Where one turn sends some rows of the set: a few examples, then the rows asked
fofov: [  7 -18   4   0  -7  10  -9  -2  10 -10   0 -10   5]
tir: [ -2   6   4   4  12   8   3 -10  -2   3 -11  -8   0]
Lili: [ -9  -8  -1  -9  10 -10   1  -4   0 -17   4  -1   4]
Kuzed: [ 14   1 -15  -6 -11  14  -4   2 -10  -7  13  -3   2]
nomo: [  9  -7  -7  -6  -6  19   3   1  10 -15   3  -4   5]
lazoz: [-15  -3  -8  -2 -12  -9   1   7 -15   8  10 -11   3]
Kuzeg: [-11  22  -3   2   0   3  -3  -5  -1   6   2  -4   6]
Zule: [  8 -17   8   4  -8  15  -5   2   8 -12   5  -9   0]
mel: [  5  -9 -13  -7 -20  18  -6  -1   2  -2  11  -1   5]
nop: [-10  13   4   9  -8  -5   4  -7  -2  -8  20  -3  12]
Gofor: [ -4   5   3   1   2  -4   0 -10  -3 -20  20  -6  10]
vib: [ 12  -2 -19  -8 -12   7 -10  -3 -10  -8   5  -5   7]
tafu: [-1 20 -5  0  0 -4  2 -2  4 -5  0 -9 16]
Nuzo: [-14  -7  -6   8   0  16   0 -13  -1 -21  13  -7  12]
fes: [ 13  -2 -19   8   1   3   0   6 -11  -2   0   2   4]
nesu: [-19   1  -6   0   4   2   2   2 -10  15  -1  -4   5]
Kebev: [-10  20  -5   6  -3   0  -3 -10  -6   1  -4  -1   5]
Tek: [ 12  -2 -19  -4   1   3  -2   8  -2   6   3  -2   8]
mol: [  1  19  -1   7  -1  -3   4  -3  -4 -11   0  -5  12]
pip: [-10 -22 -12   8   1   4   0 -10  -1  -2  16  -8   6]
muko: [-13  -1  -5   3 -12  -7   4   7 -18   5   9  -8  -3]
rerav: [ -9 -14  -2   0 -14   0   0 -15   0  16   5  -8   3]
tafef: [ -6   6   1  -7   4  -3  -2  -7   4 -13  20  -8  14]
ful: [ -6 -27   2   7   3   4  -2   3  -3   2   2 -10   7]
zana: [  7  -8  10   0   2   7  -1   0   0  -1 -11 -12  -1]
Fubi: [-10  18  -8  -1  -4  -8   2   0  -1   4   6  -8  13]
Zugap: [  0   8  -4   3 -18   8   0  12 -14  -4   9 -12  12]
Muzim: [  7 -16  -6   1  -6  18   4   1   9 -13  13  -5   0]
lise: [-14  -7  -7  -1   0  16  -1  -8   9 -11  16 -12  17]
Sanap: [  5 -22 -10  -3  -7  10  -3  -6   6 -14   2  -8   4]
taraf: [ -6 -23   5   9   1   7   2   7  -1   3   8  -8   4]
goga: [ -7 -10   2  11 -14   6   5 -11  -8  12  10  -3  -6]
zifo: [-12   8  -1   2  -6 -11  -2 -10   2  -7  15  -7  18]
Vus: [ -7  -2   2  -5  11  -2   8   5   3 -14  13   1   0]
Lamu: [-10 -20 -11   9   0   9   2  -6   1   2  21  -9   4]
Tosit: [-4  6  3  1 11  9  2 -9  1  7 -9 -9  3]
sol: [-19   0  -5   6   1   2   3   0 -14  10  -2  -2   2]
zop: [ -8  19  -4   9  -3  -8   6  -4 -11  -5   4  -4   6]
suno: [  8  -5   9  -1   3   9   2   2   1   0 -11 -13  -2]
tiz: [ -4   3  -9  -2 -19   1  -6   6 -16  -5   0 -16  16]
tirup: [  9 -10 -10  -5  -6  12  -1  -6   6 -20  -5  -5   6]
zunu: [-11  -9   6   2 -12   2   5  -7   1  16  14  -7  -1]
mibun: [-11 -14   6   9 -13  -3   2 -17  -6   7   4  -6  -1]
Kerog: [  4 -12 -13  -1 -20  13  -6  -8  -5  -9   7   1   3]

nesu -> ful
goga -> zunu
And these:
Lili -> fes
Nuzo -> Zugap
zop -> Muzim
tafef -> vib
Kerog -> nop
pip -> muko
Tosit -> zana
nomo -> tafu
Kuzeg -> fofov

Where one turn sends some rows of the set: a few examples, then the rows asked
ruf: [  5   3   1  16   3   3  -5   6   2  18   1   9  -5   8 -12   0 -17  11
  -4   5  10   8  -1  13   2]
Miziv: [ -5   8   8  10  -6   5   3  13   3  12  -6  10   0   0   2  -1  -1  19
 -16  -9  11 -10   3   4  13]
Sud: [ 13  -3   0  14  10   5  -6  10   3  18  -6   9  -5   6 -14   3 -14  12
  -1  -6   5   5  -1   6   2]
laf: [  7   1  16   5   1   3   5  -7  -4   0  -5  15  -2   1  15   0  -1  -2
   4  -9 -13   4   5  18  -4]
zel: [ -7   3  10  -4  12   1  -7  -2   7  -4   7  15  -4  -4   5  -3   0 -15
   6   5  -5  15  -4  12  -3]
fused: [  1  -8 -10 -10  -4  -7   8   2 -18   0   2  -2 -13  11   1  -6   0  -3
  -5  -7  -8   6 -12  -2   4]
Vata: [ 11   5   8   5   6   1  -3   2   6  -4 -11 -11   9   0 -12   2  -9  -1
  -5   2   5   2   6 -10 -22]
guden: [  5   9   9   1   8  -2  -8  -3   8  -4 -10  -7   7   2 -10   7 -14   4
  -6  -1   5   0   1 -15 -20]
deto: [  0   6 -13  -9  12   2 -10  -6 -13   6  15  -4  -9   8   7 -10   1   1
  -2  -1  -4 -12  -1  -4   9]
muma: [  7   2   2   9  10   6   2  16   6  16   1  11  -7   2 -11   0 -14  14
  -3   0   9   7  -1  11   5]
Posu: [ -6  15  11   5  -2   2  -3  -2  -2 -17  -1  11   4   0  11  -4   9 -14
   1   1   1  -1  10   7   8]
loka: [  3   0  18   6   2  -2  11 -11  -7   5  -6  11  -4   0   9  -8  -5  -6
   0  -8  -9   1   8  16  -4]
Kaz: [-12   8   6  12  -5   5   4  10   2  14 -10   5   1  -2   5  -7   3  21
 -14   1  11  -5   3   5   7]
tupe: [ -5   3 -14  -7  14  -1 -13  -5 -12   6  10  -7 -12   9   9 -11   0   3
  -4   3   3  -7   5   1  10]
kul: [ -7   7  11  -5  10  -2  -8  -4   9   6  14  17  -7   0   3  -3  -1 -15
   2   6  -8  11   5   7  -4]
vepe: [ -3   2   3  -9  12  -3 -13   0   7   5   8  10  -9   0   4   0   3 -13
  12   2  -8  15   0   9  -4]
rov: [  1  -3  -7  -5   1   1  -5   4  -7  -3   7 -13   9  23   2  -7  -2   5
   8  -5  -7  -7   1   4   5]
zufet: [  6  12  10  -2  19  11  -8   1   4  15 -13  -6  -8  -5   8   6   0   3
 -11  -3   6   3   7 -18  -7]
Sime: [ -6   4  -7   5   5   5   1  19   8   7   0  14  -3  -3 -14  -4   4  -6
  -8   2  15  -3 -12 -11  -3]
leg: [ -6 -14 -11 -12  -1  -6   6   3 -15   5   0   0 -13  11   5 -13   1   1
  -7  -5  -6   6  -7  -3   3]
nafil: [ -5   6 -13 -11  14   3  -9  -5 -12   5  11  -9 -11   3  12  -7   7   4
  -4   1  -2  -8  -3  -1  10]
nem: [  7   7   9   0  10   2  -6   4  10  -7 -10  -7   7   6 -12   6 -10   5
  -4   0   7   0   7 -13 -17]
rarev: [  3   0   9   6   1  -5   8  -9  -7   5  -6   8  -4  -1  15   1   0  -3
   4 -15 -14  -4   6  14  -3]
zope: [ -5   7   6   1  -2   0  -5   0  -5 -19  -3   4   3  -2   0  -6  14 -16
   5   0   1  -7  10   4   7]
zagim: [ -3  -6  -5 -11   1   3  -2   8  -8  -1   5  -9   7  22   2 -12   1   7
   5  -6 -12  -8   0  -2   4]
zezok: [  4   6   6   4  -2  -9   2  -4   2   6 -10   1   0  -9  -2   7  -2  -3
 -17  -7  -2  10   0 -26  -9]
bepe: [  7  12   8   1  14  10 -10   4   3  13 -13  -9  -3  -7   5   6   3   3
 -10   3   1   8  14 -16  -7]
Duka: [ -3  -4 -10 -12   3  -9   5   1 -18  -1   0  -6 -16  11   0 -13  -4   1
  -5  -7  -6   5  -7   0   7]
kotam: [  8  12   9  -1  15  13  -5   2   0  10 -20  -9  -5  -7   5   4  -1   4
  -7   2   4   3   5 -17 -12]
Vofal: [  6   9   5   3   0  -3  -1   0   0   1 -15   3   0  -5  -3  10  -4   0
 -11  -5  -3  12   2 -30  -2]
Buku: [ -5   3  -3  10  -5   9   2  14   2   8   7  19   2  -3 -13  -4   3  -2
 -10  11  10  -2  -9  -8   2]
fam: [  3  -9 -10  -2  -1   2  -4   4 -10  -1   9  -4   8  23   0 -10  -2   3
   4  -3  -7 -10   5  -2   3]
Tusul: [ -5  11   3  10  -4  -1  -2   8   5   9 -14   5  -1  -1   3  -3   6  21
 -15 -10  14 -11   6  -1   8]
mika: [ -4   9  14   1  -3   4   0   2   0 -15  -2   9   4   1   2 -11  12  -9
   2   6  -3   0  18   3   8]
Pinuk: [ -3   7   0   6  -3   6   3  15   9   5   6  15   0  -4 -13  -8  -1  -1
  -8   3  20  -5 -11  -5   6]
tunuz: [  9   4   6   4   0  -5   7  -3   0   0 -15   4  -2  -5  -4   5  -4  -1
 -13  -9   2  10  -1 -28  -3]

zezok -> fam
loka -> ruf
tunuz -> rov
And these:
Sime -> zope
laf -> muma
kotam -> Duka

Where one turn sends some rows of the set: a few examples, then the rows asked
vusid: [ 13   0   2   5 -12   3  18   3   3   5 -13   2  12   3   1   6  10  -7
  -4   6   9   1 -15  12  -2]
davur: [16 -4  9 11 -5 -3  7 10  2  4  6 19 13  6  6 12 19  0 -8 -1 11  7  5 15
 -2]
fakig: [  4  -2   8  12   5  -3  -7  -8  -5   9  -8  10   2   9  -5   2 -12  10
  -9  -4   6   2 -26  -6   6]
bek: [  9  11  19  -4  11  -7  -9  -2   5   5  -2  12   7   2  -4   8 -11   3
  -3  -4  11   0 -11 -16  -8]
teno: [  5   0   4   8   9   9 -21   3   6 -10   1   6   9   0 -11   7  22   0
  -8  12  12   6   4 -10  16]
zoto: [ -3   3  16  12   2   3   3  -3   6 -10 -14   3   3   8  13  10   8   6
   1 -10  -9   1   3  -1   0]
Nir: [  5  -2  17   0  15   1  -1   8   6   3  -8  20   5   7 -10  -3  20  -5
   3 -13  -4 -11   1  13   0]
Nune: [  2  -7  17  -7  12  -2   1  18  -1  -7 -12  13  10  11 -11   2  13  -1
  -4  -8  10 -15  -7   9   8]
gimer: [ 10 -10  14   9   4  -6 -23  -7   8  -2   1   4   6  18   4  14   0  -4
   2  -5   8  -7  -4  -5 -10]
Nepa: [  3   0   3  10   3  11 -16   9   4  -7   6   5  13  -4 -10   6  17  -1
 -16  11  13   0  10  -8  12]
Vode: [ -1  -2  10   9  20   6   4   6  -3   9 -10   3  -5   6  -2   5  -3  -6
  -8   7  -8  10 -17  -7  -4]
Tuf: [ 10 -11  23   6  11  -1  -5   6  14   4   0  -4   8 -21   5   4   3  -5
  -1   0   3  -4 -13  -3   7]
rozon: [  5  18  -8   2   4   4 -24   8  -2  -9   4  15   8 -11 -12  -9   4  -7
   0   0  10   6   1  -7   8]
bop: [ 13   1  -5  -1   0  -5   2  20  -6  11   5  14  13  -6   4   5  -1 -10
 -12   4   9   3 -10  20  -2]
mig: [  5 -11   1  15  -6 -11 -11  -2   6  -8  11  12   7 -13   6  -3  -1   6
   2 -15   1 -12 -12   6   6]
bebuf: [  9 -10  18  13  10   8 -20   1  -8   5   1   5   9   7  10   4  -4  10
   2   3  15  -9 -15   1  10]
Lalub: [  9   7  -4  15  -5  10 -14   3   4   0   7  11   5   3 -21  -4  12 -12
  -7   4   3   5   7  -8  -3]
lepu: [ -2  -6   8   8  21   3 -10  17  -8   0  17  17   2   4  11   8   1   8
  -7   9  -1  -2  -4   3   9]
korik: [  6  -8   8  -9   3  -9   4   7   4   1  -8  12   7  14  -9   6  11  -7
  -2  -2  -3 -16 -19   7  18]
zinin: [  7   0  16   8   2  -3 -15  25 -16  -1  -4   6   4   0   9   7  -3  -1
  -4 -16  -7  -5  -3   4   7]
Gov: [  9  -4   5  14  -2   6 -11   7  -1   3  -3  -4   8  -4 -14  10  11 -15
 -17   8   6   7  -6 -13  21]
nole: [  3  11   3  -6   4  -1  -1   7  -7  -6  -3   4   4   0  -1   1  -9  -4
   0   3  -1 -14 -20  -9  -7]
vel: [ 12 -11  13  17  -8  -6   5   4   3 -10  -8  -1   2   1  -2   1  -3  -5
   6 -14  18   5 -18  -7   1]
golur: [ 3  0 13  8  1 -2  3 -1 24  1 14 15  3 -4 -8 -9 -2 10 -4  7 -1  1 -9 -4
  0]
fuzu: [  4 -14  20  14   6  -7  -7  19  18  -5   7   8   4   5  -3   6   0  -2
 -10  -4  11  16   4   1  -1]
zuded: [  9  11  -6  12 -11   2 -24   5  -3  -5  -3   8   5  -3  -6  -5   3 -11
   4  -9   0  12   0  -2  21]
defar: [  9   7  -1   7   3   6 -23   3   5  -3   3  10   3   4 -22  -4  15 -10
  -3   9   4   7   1 -12   2]
fid: [  3  16 -12  11   1  10 -13   4  -4  -4   6  12  11 -14  -6  -8   0  -9
  -3  -2  11   3   0  -7   4]
suzon: [  1   4  -6  13  -6   4  -6  -5   4  -8  -6  -4  12  -6   3   9   8 -12
  -6  -1  10   7  -3 -10  24]
pagi: [ -4   1   5  10   1  -4 -17  -8  14   1  -6   6   8  14   9   2 -14   9
  -7  -8  -1   3  -2   8   1]
vor: [ 14   0   1   9 -16  -6   7   7  -2   2   4  19  14   2  11  10  11   2
  -7  -5   5   1  -1  18   7]
fefaf: [ 13   7   0   1  -5   3  15   2   9   9   0  13  11   2   0   2  10  -9
  -1  10   7   3  -9  11 -12]
Zuved: [  1   7  -7   9  -2   3 -15  -3   1 -11 -13  -3   8  -8  -2   2   7  -7
  -3  -2   7  11  -7  -7  24]
gezi: [  3  -9   2  12   0   1  -7  19   3  -2   8   9   3   0  -8 -18 -17   0
  -2   2  12   4 -17   8  -3]
gogak: [ -4  -4   1  -4   6  -8   4  10   4  -6  -2  16   7  19   5   4   3  -7
   7  -3   8  -2 -14  13  22]
vora: [ 13  -8   2   2   6  -2   3  16  -7  13  -1   8  13 -11   4  12  12  -7
 -17   4   7  -3 -10  17  -2]
senot: [  9   6  26   4   4   5 -22  12   2  11   1   8   9   6   6  -3 -17   4
   0  -4   3   2  -3   4   6]
saf: [ 3 -2  4  9 -7 -2 -4  2  1 -9 11 15 -2 27  3  5  4  1  8  3 -5 -3 -4 -5
 -4]
Pevut: [ -3   4   5  -1  23   1   5   8   5   1  -9  22   4   9  -4  -6   6 -10
   6 -11   8   4  -4  13  -2]
nim: [  2   1   3  -2  16  -5   1   7   3   8   2  25   1   7   3  -2   3 -13
   9  -9  -4   1 -12  14  16]
kitop: [ 10  -5   4  13   5   5 -19   5  -4  -1  -8   0   4  -3 -13   8  15 -10
 -11   4   4  11  -8 -10  26]
fet: [  8   5  -9  20 -10   6 -16   5  -7   0   4   6   7  -5   0   0   1 -18
   1  -9   2  10   1  -2  19]

bebuf -> fakig
Nir -> Nune
And these:
davur -> vora
defar -> teno
fet -> fid
golur -> fuzu
zinin -> nole

Where one turn sends some rows of the set: a few examples, then the rows asked
Zaki: [ -9   6  -4   0  12  15   5 -11  -1 -20   9   4  -8]
demuf: [-11 -12  11   7 -17  18   2 -16   8  -2   2  -5 -10]
mav: [  5   1  14  14  -9  16  12  -1  -3   4  13   2 -13]
Vokag: [ -1  -1   3   8 -14  19   6 -16  -8  -6  -8 -10  -8]
bugig: [  8  -3   9  -2   0  23  14  -9  -6  -2   0 -10 -19]
vip: [  1  -6  14  14 -12  14  10 -19   4  -4  -7 -11  -1]
guri: [  2   3   2   9 -11  21   5  -5 -13   0   3  -3 -16]
lib: [-8 -8  7  3 11 -1  5  0 17 -4 10 11  2]
rokip: [  1  -4   7 -13  -3   0   6 -10   3  10  10  -1   6]
Sati: [  3  -4  21  17  -9  12  16 -10   7   1   7  -4  -4]
tof: [  1  -6  -7 -10   7   7  -7  -8   5 -13  -6  -4   4]
fabom: [  8   4  14  14 -11  14  11   5   1  -2   7   6 -15]
Zonef: [ -1  -1  -7  -5  -2  11   8 -17   8 -24   5   4   0]
vik: [ -2   7   0  -5  18   4  -2  -4   5  -3   6  10 -13]
Napi: [ -7   1   5   9  17  12   1   6   4 -15  12  -1 -11]
lomi: [  4  -8   6   8   6   7   1   9  17 -15   9  -4  -5]
Bag: [  7  -9  -2   2  -5   6   6  -5  20 -21   4  -1   2]
Fosen: [  6  10   6   5  -8  19   4   2 -12  -4  -1  -5 -16]
Teluf: [ -7 -11   5  -3   9   1  -3  -8  17  -9   1  -4   9]
Tolat: [  0  -2  -7 -11  -1   5  -4  -9  19  -7  -7   4   4]
Vot: [ -7  -9  16  15 -12  20  12  -5  11  -2  -3   6 -12]
Zepet: [  7   0 -11 -11   9   8  -2   0  -4 -11  -1   9  -8]
zavi: [  5   2  12 -10  10   6   7 -12  -4   5  -6   2   8]
rap: [-1 -1 -2 -1 12  3  8  6  4 -6  9 17 -9]
vob: [-4  1  5  2 17 -2  1  5 16  0  1  4 -8]
sipu: [ -3   7   7   3  -8  19   2 -15 -10  -8  -6 -17  -6]
fuvuk: [  5  -4  13  10  -2  23  19  -1   1  -1  -5   4 -16]
Beren: [  2   0   9   2  10   5   0  -4  -8   0 -18   9  -3]
rek: [  1   5  -9 -12   8   7  -5 -13   6  -6   1   9  -5]
zot: [ -1  -8   8  -3 -10  20   4 -19  -3  -2   5 -15 -14]
gagi: [ -7   1  15   8 -14   9   9 -21   5  -7  -2 -11   2]
sazik: [ -6  -9   2  -2 -12  -6  -1   1   4  10   5   6  -4]
gupez: [ -5  -6   3   6  -3  -2  -5   5  -1   4 -11  12 -10]
Sofaz: [  1  -1  20  14 -14   6  15 -10  12  -3   7   3  -5]
Gugo: [-2 -5  1  0  6 -1 -1  2 24 -3 -5  0  2]

Zepet -> tof
Sati -> mav
And these:
lomi -> Napi
Sofaz -> fabom
Gugo -> vob
zot -> demuf
rokip -> sazik

